In the rows, 128 means zero.
One turn moves each row of this set onto another row. After a few examples, where does it send each row asked below?
ponos: [130 125 164 155 157 101 121 155 108 118  97 144 111 136 147]
dofar: [126 155 104 146 165 123 121 120 127 112 130 114 115 127 125]
Dotiv: [115 131 146 153 148 139 123 121 139  77 120 132  96 144 152]
Vun: [130 129 110 148 138 122 104 168 124 135 102 140 128 121 138]
dovi: [123 130 113 138 157 130 113 119 146  93 102 110 137 150 142]
Mobek: [141 132 125 127 136 125 128 177 114 114 137 129 129 137 147]
lal: [116 130  88 147 156 128 132 132 120  86 125 127 143 136 136]
Bitid: [133 118 109 145 157 126 133 132 111  70 137 140 121 147 137]
vonaf: [126 135 157 144 138 146 130 118 153  97 128 122 110 136 142]
Bedag: [149 139 146 154 128 128 118 110 133 102 131 129 111 123 123]
fubif: [128 124 133 148 141  97 127 133 125 122  75 129 105 130 134]
sefig: [122 100 149 164 149 111 122 144 116  96 110 154 129 141 171]
mik: [127 125 120 141 158 111 119 124 123  90 108 113 157 148 127]
Tagu: [114 130  87 148 155 138 130 130 128  88 121 127 138 136 144]
Dat: [128 134 119 159 160 130 136 122  88 109 121 132 146 123 122]
Viz: [109 138 124 148 115 112 120 129 125 126 117 143 126 102 141]
Razo: [128 121 135 150 141  97 130 133 118 122  74 132 111 130 133]
gumev: [141 129 132 127 142 102 156 142 134 109 111 140 119 108 165]
vap: [106 123 116 150 168 122 123 162 128 141 134 136 129 131 139]
pagip: [132 137 160 141 141 114 133 125 131  94 142 119 128 134 119]
faso: [120 116 136 154 152 110 110 142 148  98 116 141 103 144 176]
Telez: [127 121 135 150 140 104 129 132 123 122  71 133 107 130 138]
fidak: [128 120 169 153 135 145 141 120 119  95 124 135 137 133 136]
bizug: [118 118 159 161 145 130 135 124 104  73 119 143 124 140 142]
Pere: [123 115 122 148 153 141 122 119 124  92  93 124 155 148 144]
tir: [131 114 110 147 155 141 135 129 113  71 130 145 119 148 146]
vame: [130 135 158 149 159  97 114 154 125 118 101 135  97 138 149]
ren: [138 133 123 127 135 142 126 174 127 117 130 130 118 139 160]
zure: [147 132 149 159 125 144 121 107 130 102 122 136 113 122 132]
fezes: [126 128 151 145 188 140 131 140 131 129 132 131 114 124 142]
kot: [121 136 149 149 152 102 125 128 122  73 136 126 110 143 128]
kagi: [129 128 153 145 188 130 133 142 122 127 136 130 121 124 135]
Fud: [130 127 111 149 137 126 105 167 122 135 100 142 130 122 140]
guta: [126 117 140 152 155  79 114 148 125  95 129 138 122 142 153]
nefig: [149 131 152 159 127 129 123 110 118 100 128 137 124 122 121]
sakal: [140 125 134 130 141 104 158 143 127 108 110 143 124 108 165]
mevo: [109 136 125 150 114 114 121 129 122 127 114 145 129 101 142]
Tugo: [131 121 105 143 157 133 130 129 124  71 136 138 110 149 144]
nav: [115 125  91 151 153 138 134 131 117  87 120 132 146 136 142]
pidez: [109 137 123 148 114 115 120 128 126 127 115 144 125 102 143]
lel: [127 123 156 149 186 142 135 140 119 127 130 136 123 123 141]
mev: [106 115 120 155 166 128 127 162 117 141 129 142 137 130 141]
gove: [121 135 113 159 158 165 129 114 120 113 107 132 120 126 148]
Dubev: [139 126 133 129 141 109 157 142 134 109 108 142 120 109 169]
zapaz: [130 127 111 148 137 120 105 169 120 134 102 142 132 121 136]
dur: [127 126 161 155 155 116 118 151 122 120  90 144  99 137 159]
Pigev: [104 119 117 154 166 136 123 159 130 142 126 140 127 131 148]
nafer: [139 123 130 133 132 143 132 175 109 116 127 138 133 137 156]

mev moves to vap
gove moves to Dat
And these:
zapaz moves to Vun
tir moves to Bitid
Pere moves to mik
ren moves to nafer
guta moves to faso
ponos moves to vame
bizug moves to kot
vonaf moves to fidak
lal moves to Tagu
mevo moves to Viz
Bedag moves to zure
sakal moves to gumev
Razo moves to fubif
fezes moves to lel

One turn moves each row of this set onto another row. After a few examples, where does it send each row asked below?
nodem: [119 121 109 144 117  97 129 150 114 153 124 137 126 156  96 122 126 123
 130 109 139 127 139 153 114 120 157 116 129 129 117 144 136 147 119 104
 107 132 132 153 134 142 101]
Pasa: [ 75 124 153 134 111  87 132 143 158 124 159 114 118 149 122  85 153 141
 141 117 122 135 119 169 120 131 119 157 138 122 114 142 108 107 100 104
 135 111 140 136 119 142 109]
luta: [ 94 132 126 144 125 112 127 128 131 136 136 139 125 137 112 157 133 118
 124 141 152 116 128 146 101 119 132 139 142 117 126 143  67  72 119 121
 110 124 149 140 155 146 129]
Lok: [ 86 131 135 142 116  88 119 135 131 121 154 115 120 147  92 115 138 108
 135 114 123 127 122 156 105 115 173 149 168 112 118 149 127 140 115  79
 138 103 137 147 110 138 107]
Ret: [ 78 114 105 134 112 101 102 132 130 123 163 139  98 167 134 115 126 121
 110 139 146 147 130 161  87 107 137 156 148 116 137  98 134 139 110 109
 140 132 135 126 115 125 122]
poz: [100 135 127 159 118 106 133 163 127 150 137 120 100 147  91 124 182 126
 155 139 137 137 174 137 112 138 137 139 161 110 134 137 119 123 125 104
  94 137 161 117 140 131 118]
foduk: [115 129 125 119 124  92 106 176 106 130 131 104 100 151 104 133 178 126
 144 160 123 132 156 128 107 104 134 153 153 128 129 145 128 122 137  99
 111 129 132 137 126 122 126]
lav: [ 96 125 111 156 115 102 120 112 139 157 151 148 100 152 114 149 123 122
 131 141 148 110 140 118  92 126 140 156 116 111 132 130  95  92 110 107
 156 105 144 156 149 148 109]
resig: [ 85 109 141 115 107  87 129 141 141 122 150  99 109 138 131 106 137 158
 135 136 142 123 108 168 118 118 141 166 166 111 152 128 109 122 120 101
 126 116 142 144 115 134 100]
Luzo: [107 134 119 173 102  97 113 110 156 148 131 127  85 139 120 142 126 111
 136 145 148 121 129 127 101 149 149 169 149 100 129 110 116 116 136 120
 137 122 151 159 151 140 110]
Roka: [103 145 128 131 132 104 117 163  91 130 145 127 102 135 101 120 172 135
 147 149 118 124 153 130 117 117 121 142 159 120 105 163 109 116 145 104
 113 126 140 133 112 130 125]
nogib: [102 124 134 128 111  97 144 153 133 146 141 125 124 151 126 100 136 156
 133 121 136 129 131 165 137 132 102 137 121 136 118 137 120 112 103 119
 121 132 140 152 146 136  97]
fop: [106 124 112 160 121  96 126 135 133 130 127 111  94 141 126 134 141 107
 119 150 142 138 111 122 115 141 124 163 139 102 117 132  79 108 154 138
 116 133 141 135 130 159 129]
kudo: [ 62 135 140 134 109  80 107 135 126 147 168 155  90 141 111 106 140 106
 133 157 161 142 161 142 104 120 129 165 141 112 121 150  96 123 104 110
 154 116 134 124 129 163 138]
Sepu: [103 135 145 148 115 103 117 132 155 123 125 108 118 141 126 151 154  96
 127 144 155 126 120 146  93 128 139 160 159 108 126 118 107  82 124 112
 111 135 149 148 166 135 125]
sol: [ 95 147 132 131 120 105  98 142 134 143 149 141  90 144 101  97 130 152
 161 139 132 125 168 124 129 153 121 153 128 106 127 119 125 129 133 108
 126 136 144 126 110 137 112]
duz: [101  97 112 143 111  86 131 135 121 141 133 107 108 143 108 123 134 130
 132 125 141 117 126 146  98 105 183 137 160 113 135 144 125 163 132  98
 118 126 128 140 120 136 106]
mon: [104 151  99 171 141  74 153 140 135 139 121 118 118 138 102  99 160 129
 118 136 176 134 138 172 113 134 142 135 122 117 126 129 100 126 125 105
 124 142 156 134 136 141 114]
Zik: [ 85 140 103 157 149  59 139 130 140 130 140 104 111 153  94 111 159 119
 123 148 165 133 125 170 104 113 148 156 140 111 150 143 105 114  92  93
 138 125 146 119 125 136 114]
pazi: [116 126 118 160 124  93  96 146 131 135 109 112 123 114 101 133 136 129
 110 161 147 148 161 157 108 127 115 141 115 121 103 129 133 108 130 130
 100 121 147 131 134 134 135]
Nelud: [ 92 131 129 160 114  92 142 136 126 145 150 122 123 153  97 106 145 114
 132 109 115 123 142 143 115 122 145 130 135 131  89 163 132 140 105  97
 144 120 130 149 139 137 108]
pume: [106  92 124 123 110  90 130 153 143 145 124 118 112 150 133 103 138 163
 138 124 151 130 119 169 114 122 135 137 127 123 148 125 109 128 123 120
  93 135 136 136 123 146 102]
vado: [ 82 126 130 151 135 108 128 159 117 141 142 114  99 140  94 131 179 137
 153 137 132 138 170 129  95 113 148 142 149 111 148 149 103 107 109  83
 110 113 159 123 125 125 119]
bage: [ 97 127 105 143  98  88 124 142 127 138 141 137 103 138 138 116 133 126
 145 118 156 130 136 170  76 100 135 135 147 133 113  95 124 136 134 141
 139 131 159 133 144 130  97]
Lerif: [117 151 108 141 128  77 116 146 141 131 128 112 124 156 120 115 156 131
 115 169 176 104 106 168  99 105 150 145 145 135 122 141 129 126 135 109
 119 134 135 126 123 125 122]
sesi: [ 89 133 118 158 112  80 120 131 128 143 154 111 124 124  74 129 141 123
 126 167 141 141 164 153 115 123 107 152 130 115 105 151 104 106 112 129
 141 111 168 116 142 154 123]
sovo: [101 117 121 141 129  95 128 140 131 133 144 109 110 163 128 137 161 100
 117 149 145 133 118 111  95 117 121 167 110 107 124 135  90  86 123 108
 142 120 131 139 138 158 124]
Mobed: [ 83 128 136 121 122  88 101 125 130 128 163 118 125 136  94 139 157 125
 114 174 159 122 146 156  83 106 127 156 140  92 108 140 120 104 123  94
 127 113 155 115 107 160 129]
Lis: [104 115 122 145 130  82 125 134 122 139 119  91 107 113 119 145 155 135
 124 161 174 127 154 144  78 111 135 154 130  88 120 113 137 114 129 109
 116 117 160 128 123 146 106]
nak: [ 89 161 112 146 143  75 116 135 139 135 129 124 120 135 102 109 153 129
 107 147 146 107 109 168 114 110 120 140 131 146 109 165 109 114 127  98
 133 113 141 135 129 123 130]
Diza: [ 83 136 146 120 128  88 106 130 128 130 145 130  94 117 108 110 137 161
 185 132 125 106 173 142  97 109 137 142 137 119 120 136 101 108 116 111
 137 132 141 132 127 125 111]
kiguk: [112 123 113 146 117  88 100 109 134 128 131 160  97 134 114 136 117 115
 137 140 131 123 136 151  95 129 144 147 134 108 103 133  77 103 137 132
 124 136 121 157 129 157 135]
bagor: [ 64 125 110 137 113  75 115 126 128 134 153 136  96 134 118 120 130 115
 142 111 127 132 128 168  79  90 119 147 151 135 120 122 113 119 105 125
 158 106 157 128 139 124 102]
bufu: [115 120 132 134 116  81  94 116 150 122 136 137 104 151 125 133 146  94
 138 142 136 126 135 144  75 116 147 164 124 107 107 117 112  95 120 105
 143 134 114 166 142 149 128]
Rup: [ 90 150 133 153 104  86  97 153 124 156 127 152  97 117 114 115 119 111
 140 147 156 142 162 150 119 125 121 152 138 144 115 146 111 118 113 142
 134 111 140 141 159 136 132]
paku: [ 97 123 130 153 122  86 108 151 121 149 105 135  77 117 146 112 135 117
 129 144 178 150 164 138  95 125 143 156 124 114 130 116 128 133 120 123
 117 127 123 144 134 139 131]
roko: [ 77 138 149 116 115  82 105 141 121 149 139 142  86 123 141 131 143 116
 141 153 190 116 145 142  76 102 149 163 155 106 130 127 127 120 118 101
 136 110 140 138 127 148 117]
tefi: [ 70 130 105 148 117 108 112 132 125 132 150 157 100 142 126 102 125 127
 101 115 132 149 141 162 104 126 111 136 126 127 110 106 116 140 126 109
 140 128 146 143 127 125 128]
moz: [106 130 140 116 109  79 101 142 145 137 132 118  95 132 108 113 142 145
 185 141 130 112 179 145 103 118 138 147 142 124 127 116 126 123 122 121
 125 153 135 129 149 123 112]
rep: [ 92 131 131 118 127  99  87 149 137 136 143 121  87 151 107 112 133 153
 158 145 132 130 165 118 110 126 138 162 114 113 153 114 127 124 116  89
 137 122 137 132 110 128 114]

sovo moves to bufu
mon moves to tefi
And these:
Roka moves to Diza
resig moves to duz
Mobed moves to roko

One turn moves each row of this set onto another row. After a few examples, where does it send each row asked below?
gizo: [117 123 106 139 167 142 136 132 128 148 109 151 118 136 137 122 122 157
 123 158 130 114  97]
Fogez: [118 116 109 134 170 134 132 131 126 143 120 152 130 133 138 118 124 161
 116 163 127 113 108]
kaped: [ 89 127 123 123 127 154 132  93 132 128 126 100 143 110 122 149 108 129
 123 122 127 115 106]
rubem: [105 116 130 117 137 160 133 101 134 130 127  92 145 113 134 137 111 127
 127 122 127 116 106]
fov: [122 135 144 120  90 140 109 115 121 129 141 145 114 122 119 126 139 159
 112 146 113 105 120]
zat: [134 145 118 138 143 151 125 124 116 138 109 130  89 156 129 127 108 147
 111 114 124 119 111]
gukol: [123 132 143 127 143  81 125 110 143 133 122 125 100 119 140 119 131 111
 112 111 112 115 102]
Birab: [119 144 140 126  85 147 114 114 124 134 129 145 102 125 114 132 136 155
 117 140 117 106 109]
daper: [ 99 114 130 115 136 152 129  98 131 125 134  95 154 110 132 137 112 131
 122 125 124 115 115]
Govu: [106 133 100 145 159 139 135 125 126 146 108 156 114 134 128 132 119 158
 120 158 130 113  96]
lefig: [142 127 150 118  99 155 116 127 127 137 130 134 105 128 132 115 140 152
 124 140 118 108 107]
ziz: [121 134 133 136 132 105 125 112 161 138 111 114 156 135 147 120 141 117
 144 141 132 112 100]
vabug: [105 123 106 136 164 126 127 125 123 138 124 158 133 131 130 125 123 164
 111 166 124 110 114]
Zut: [114 144 127 142 125 108 128 109 163 141 102 116 146 135 140 128 138 114
 147 138 133 113  91]
desa: [118 133 143 125 143  76 123 108 141 130 127 128 105 117 138 121 131 114
 109 113 110 114 107]
Loden: [ 98 132  99 142 157 129 130 121 123 141 116 161 124 131 123 134 119 163
 112 163 126 111 106]
zali: [ 90 121 126 119 131 149 128  93 130 124 134  99 152 110 125 145 110 132
 118 126 124 114 115]
mutif: [101 150 123 145 119 101 125 102 160 138 106 123 147 132 131 136 136 119
 141 141 132 111  96]
ropu: [112 155 112 142 132 137 120 111 111 132 115 140  94 153 114 140 106 153
 101 118 120 115 120]
ronas: [ 98 123 125 122 131 161 134  97 134 130 122  95 139 112 128 145 108 126
 129 119 129 117 101]
kunu: [146 128 130 127 155 146 120 131 114 134 122 125 107 156 142 113 114 150
 107 120 121 119 124]
zadub: [111 145 118 134 137 124 111 111 105 123 133 143 115 149 117 133 110 160
  90 127 114 113 141]
Nika: [113 140 139 130 136  78 125 105 142 132 121 130  96 118 133 127 129 112
 111 111 112 114 100]
zepu: [111 135 133 134 128  94 120 107 159 133 119 118 165 132 142 123 141 121
 136 146 128 110 110]
gepo: [133 128 129 125 151 129 112 122 108 125 138 133 122 151 134 117 115 158
  94 128 114 115 143]
badiv: [133 138 143 125  90 157 118 122 127 139 123 138  95 128 123 126 137 151
 125 137 120 109 100]
kiz: [100 145 125 140 120  92 120 101 157 132 116 124 160 131 133 133 139 122
 135 146 128 109 108]
kem: [113 137 141 128 138  75 123 105 141 130 127 130 102 116 134 125 130 114
 108 114 110 114 106]
nerim: [119 138 141 130 140  82 126 109 144 134 119 127  95 119 137 123 130 111
 114 110 113 115  98]
movid: [136 124 151 114  99 145 110 123 123 131 140 139 117 125 129 115 142 157
 116 145 115 107 119]

rubem moves to ronas
nerim moves to Nika
movid moves to lefig
And these:
zadub moves to gepo
kiz moves to zepu
Fogez moves to gizo

One turn moves each row of this set onto another row. After a few examples, where does it send each row asked below?
Tadi: [155 137 109 132 132 162 122 149 138 149 118 123 120 165 114 140 117 130
 137]
veb: [163 146 139 116 125 132 135 147 148 176 118 136 122 160 125 125 122 110
 139]
Labim: [157 134 167 146 146 140 129  82 144 149 113 156 117 155 118 167 127 129
 134]
dun: [141 145 102 123 148 152 123 134 158 143 134 173 132 157 115 143 132 128
 137]
Tison: [144 138 131 161 136 157 150  91 139 140 143 133 115 170 127 117 125 116
 105]
Nife: [128 148 137 113 139 138 145 150 149 151 126 175 119 148  96 133 130 129
 135]
fetum: [172 153 149 156 121 140 139 123 130 142 117 125 113 118 124 146 139 130
 118]
Gobad: [160 149 143 163 113 140 134 129 134 127 113 130 119 126 126 148 136 135
 107]
kupad: [131 153 125 138 164 125 144 103 166 150 136 172 107 143 116 125  95 138
 135]
Kifub: [167 160 154 159 108 128 134 126 145 138 115 130 114 129 128 140 141 128
 109]
lem: [146 157 130 130 122 131 126 157 149 164 139 133 121 152 100 155 138 142
 140]
Pudig: [140 131 144 148 123 174 168 103 150 139 138 158 104 155 135 137 114 112
 137]
mifo: [127 150 124 142 164 128 148 110 163 145 127 166 104 148 113 121  90 143
 135]
Sude: [148 152 123 118 138 136 137 144 169 155 110 163 120 172 121 113 121 115
 135]
geseb: [154 151 163 164 136 140 120  98 165 138 110 135 103 175 106 161 128 146
 132]
kel: [142 144 153 155 130 147 186 123 148 167 124 137 103 152 131 140 114 128
 158]
sifo: [143 144 118 174 128 151 162 122 167 149 125 134 117 172 146 150 116 138
 152]
zudu: [160 150 167 152 140 142 119  83 160 145 124 147 106 161 108 167 135 138
 135]
bila: [140 150 153 160 144 137 171 108 126 167 143 119 108 150 106 128 133 135
 126]
saz: [176 152 143 157 116 147 129 116 140 131 116 128 112 129 133 139 137 123
 110]
fegup: [124 153 136 169 117 157 160 125 162 136 152 145 106 157 115 164 130 149
 144]
rize: [148 146 121 174 143 127 151  98 144 164 138 126 134 171 141 132 132 130
 120]
rafo: [152 144 119 123 115 141 107 137 159 151 143 155 134 163 126 145 134 117
 122]
duk: [171 150 137 162 120 131 134 122 137 143 110 129 127 126 140 148 138 129
 115]
gufun: [121 141 133 172 135 147 154 109 128 137 149 130 118 159 105 142 132 145
 109]
Zuguv: [143 137 145 110 119 157 130 143 132 148 137 152 113 146  99 136 125 115
 123]
ruda: [129 160 126 146 162 123 145 114 171 147 127 158 100 152 110 121  95 148
 137]
sufe: [135 158 155 162 125 113 158 104 151 165 150 138 121 164 122 126 141 126
 111]
Sidos: [148 140 166 163 138 132 132 105 156 143  91 136 111 176 115 158 118 144
 132]
bil: [139 154 150 152 110 139 159 107 177 153 156 165 113 158 139 148 134 120
 138]
Nul: [148 129 169 152 145 134 137  96 140 148  92 149 118 162 117 162 116 135
 133]
Ligi: [133 162 119 146 162 129 138 106 175 144 137 160 101 152 112 125  98 147
 135]
fiv: [131 159 125 141 164 130 140 104 169 145 144 167 100 142 107 128 101 144
 136]
Pumub: [153 167 118 123 150 133 135 144 167 169 133 153 118 155 105 137 138 136
 156]
monis: [147 152 116 124 148 165 136 147 155 142 120 146 103 163  95 124 122 134
 144]

lem moves to Tadi
geseb moves to Sidos
dun moves to Pumub
And these:
kel moves to Pudig
rize moves to bila
ruda moves to mifo
Kifub moves to Gobad

